arr =
[[ -2 -17 -26 -20]
 [-12 -12 -14  15]
 [-22 -31 -41  11]
 [  4 -12 -20 -23]
 [-17 -19 -25  15]
 [-19 -26 -32  12]
 [  9  -6 -11 -31]
 [-18 -35 -49  -3]
 [-22 -40 -54   4]
 [-23 -38 -50  10]
 [-12 -15 -19  13]
 [-11  -8  -8  17]
 [-12  -9  -8  18]
 [  7  -8 -13 -27]
 [ -9 -26 -38 -13]]
Rows and columns are counted from 0.
(0, 0) -> -2
(12, 0) -> -12
(8, 1) -> -40
(2, 2) -> -41
(6, 3) -> -31
(11, 1) -> -8
(13, 2) -> -13
(0, 3) -> -20
(9, 3) -> 10
(7, 1) -> -35
(3, 2) -> -20
(3, 0) -> 4
(1, 2) -> -14
(8, 0) -> -22
(11, 2) -> -8
(9, 1) -> -38
(0, 2) -> -26
(14, 2) -> -38
(4, 1) -> -19
(4, 2) -> -25
(7, 3) -> -3
(10, 1) -> -15
(5, 2) -> -32
(8, 3) -> 4
(5, 3) -> 12
(9, 0) -> -23
(5, 1) -> -26
(10, 0) -> -12
(7, 0) -> -18
(12, 3) -> 18
(6, 1) -> -6
(11, 3) -> 17

M =
[[-31  -7 -10 -12 -20  15  10]
 [-23   9  -5 -19 -16  16   8]
 [-61 -14 -18 -34 -36  20  -1]
 [-20  13  -4 -21 -14  15   5]
 [ -6 -21  -4   9  -1  -6  -4]
 [ -6 -21  -5  10  -1  -4   0]
 [ -6 -19  -5  12  -2  -1   6]
 [ -5 -14  -1  -3   2 -11 -19]
 [-63 -19 -19 -33 -36  18  -3]
 [-65 -23 -15 -51 -30   0 -41]
 [-36 -27 -12 -15 -16  -1 -16]
 [-65 -11 -13 -60 -31   2 -44]
 [-24   8  -6 -18 -17  17   9]
 [-56  -2 -15 -39 -34  22  -1]
 [-66 -30 -18 -43 -31   1 -35]]
M[0,0] => -31
M[:, 2] => [-10, -5, -18, -4, -4, -5, -5, -1, -19, -15, -12, -13, -6, -15, -18]
M[3] => [-20, 13, -4, -21, -14, 15, 5]
M[4,4] => -1
M[5,0] => -6
M[12,0] => -24
M[14,6] => -35
M[12,6] => 9
M[8,0] => -63
M[9,5] => 0
M[5,6] => 0
M[5,2] => -5
M[12,2] => -6
M[8,3] => -33
M[:, 6] => [10, 8, -1, 5, -4, 0, 6, -19, -3, -41, -16, -44, 9, -1, -35]
M[3,6] => 5
M[6,4] => -2
M[9,1] => -23
M[1,3] => -19
M[7] => [-5, -14, -1, -3, 2, -11, -19]
M[2,0] => -61
M[10,3] => -15
M[8,2] => -19
M[4] => [-6, -21, -4, 9, -1, -6, -4]
M[8,1] => -19
M[1,2] => -5
M[4,3] => 9
M[6,3] => 12
M[6,5] => -1
M[0,4] => -20
M[11] => [-65, -11, -13, -60, -31, 2, -44]
M[14,0] => -66

grid = array([60, -1, 11,  0, 63,  0, 36, -2, 12,  2])
grid[-10] = 60
grid[-9] = -1
grid[-6] = 63
grid[-8] = 11

a =
-1.2,1.3,0.3,-1.3,1.0,-1.4,0.7,1.9,-0.4,0.5,-0.6,0.8,0.6,-1.3
2.0,-0.6,-1.1,1.0,-1.0,0.7,-1.4,1.7,-0.1,2.1,-0.1,1.8,1.6,1.4
a[0][0] -> -1.2
a[:, 3] -> [-1.3, 1.0]
a[0][6] -> 0.7
a[0][12] -> 0.6
a[0][1] -> 1.3
a[:, 7] -> [1.9, 1.7]
a[:, 1] -> [1.3, -0.6]
a[0][13] -> -1.3
a[0][7] -> 1.9
a[1][8] -> -0.1
a[0][9] -> 0.5
a[1] -> [2.0, -0.6, -1.1, 1.0, -1.0, 0.7, -1.4, 1.7, -0.1, 2.1, -0.1, 1.8, 1.6, 1.4]
a[1][6] -> -1.4
a[1][0] -> 2.0
a[1][3] -> 1.0
a[0][10] -> -0.6
a[0][3] -> -1.3

X =
[[ 183.14  182.09   79.35  211.45   77.97 -161.23  107.88  126.13  167.23
   111.80  127.73  -12.33]
 [  44.27 -180.30  141.75  158.76  150.91  133.84  165.25   86.42  217.20
    42.73  160.58  214.44]
 [ 190.40   56.62   66.66   58.60  217.15  201.03   62.92  -17.67    1.43
    72.40   18.71  234.09]
 [ 152.14  -68.25   86.49   64.46   85.67  256.47  120.89  -19.82   90.33
   192.50   69.89  209.44]
 [   5.48  103.58   45.77  167.50  121.05   95.45   80.81   80.84   27.84
  -135.74  151.15  290.46]
 [ 149.49  -81.81   81.42   67.64  110.48  270.14  107.23  -21.19   88.95
   180.68   67.33  199.06]
 [  49.84 -158.30  141.97  150.99  146.45  125.82  160.72   89.32  211.87
    56.94  149.34  199.79]
 [  61.95  264.92   19.98  -69.48  161.28   62.20  -95.30  -28.41   77.03
    82.07  130.49  162.20]
 [ -38.73  241.23   39.24    3.27   60.29  -18.43   33.03   78.70  160.75
   -65.97  192.01  189.41]
 [  36.42  177.91   32.63  240.61  103.68   76.10  198.83  187.85   58.73
   -17.11  -24.51  121.20]
 [  42.77   72.51  206.62  173.55    3.13  -28.92  231.71   84.91  181.61
   178.50  183.34  -94.65]
 [  37.81   50.49  204.22  179.32   11.68  -30.81  224.11   77.54  168.18
   186.11  186.36  -96.89]
 [ 124.76  109.72   53.18 -116.68   29.80  118.97   13.87   23.32   86.53
   126.49  194.88   94.33]]
X[0, 0]	183.14
X[:, 6]	[107.88, 165.25, 62.92, 120.89, 80.81, 107.23, 160.72, -95.30, 33.03, 198.83, 231.71, 224.11, 13.87]
X[3]	[152.14, -68.25, 86.49, 64.46, 85.67, 256.47, 120.89, -19.82, 90.33, 192.50, 69.89, 209.44]
X[7, 8]	77.03
X[:, 2]	[79.35, 141.75, 66.66, 86.49, 45.77, 81.42, 141.97, 19.98, 39.24, 32.63, 206.62, 204.22, 53.18]
X[12, 6]	13.87
X[9, 11]	121.20
X[:, 7]	[126.13, 86.42, -17.67, -19.82, 80.84, -21.19, 89.32, -28.41, 78.70, 187.85, 84.91, 77.54, 23.32]
X[12, 7]	23.32
X[7, 6]	-95.30
X[0]	[183.14, 182.09, 79.35, 211.45, 77.97, -161.23, 107.88, 126.13, 167.23, 111.80, 127.73, -12.33]
X[:, 4]	[77.97, 150.91, 217.15, 85.67, 121.05, 110.48, 146.45, 161.28, 60.29, 103.68, 3.13, 11.68, 29.80]
X[0, 5]	-161.23
X[6, 5]	125.82
X[10, 1]	72.51
X[11, 1]	50.49
X[9, 9]	-17.11
X[1, 1]	-180.30
X[10, 2]	206.62
X[4, 3]	167.50
X[1, 8]	217.20
X[0, 3]	211.45
X[11, 0]	37.81
X[4, 9]	-135.74
X[:, 0]	[183.14, 44.27, 190.40, 152.14, 5.48, 149.49, 49.84, 61.95, -38.73, 36.42, 42.77, 37.81, 124.76]
X[12, 10]	194.88
X[2, 5]	201.03
X[3, 9]	192.50
X[5, 7]	-21.19
X[10, 6]	231.71
X[:, 3]	[211.45, 158.76, 58.60, 64.46, 167.50, 67.64, 150.99, -69.48, 3.27, 240.61, 173.55, 179.32, -116.68]
X[5, 5]	270.14
X[9]	[36.42, 177.91, 32.63, 240.61, 103.68, 76.10, 198.83, 187.85, 58.73, -17.11, -24.51, 121.20]
X[1, 9]	42.73
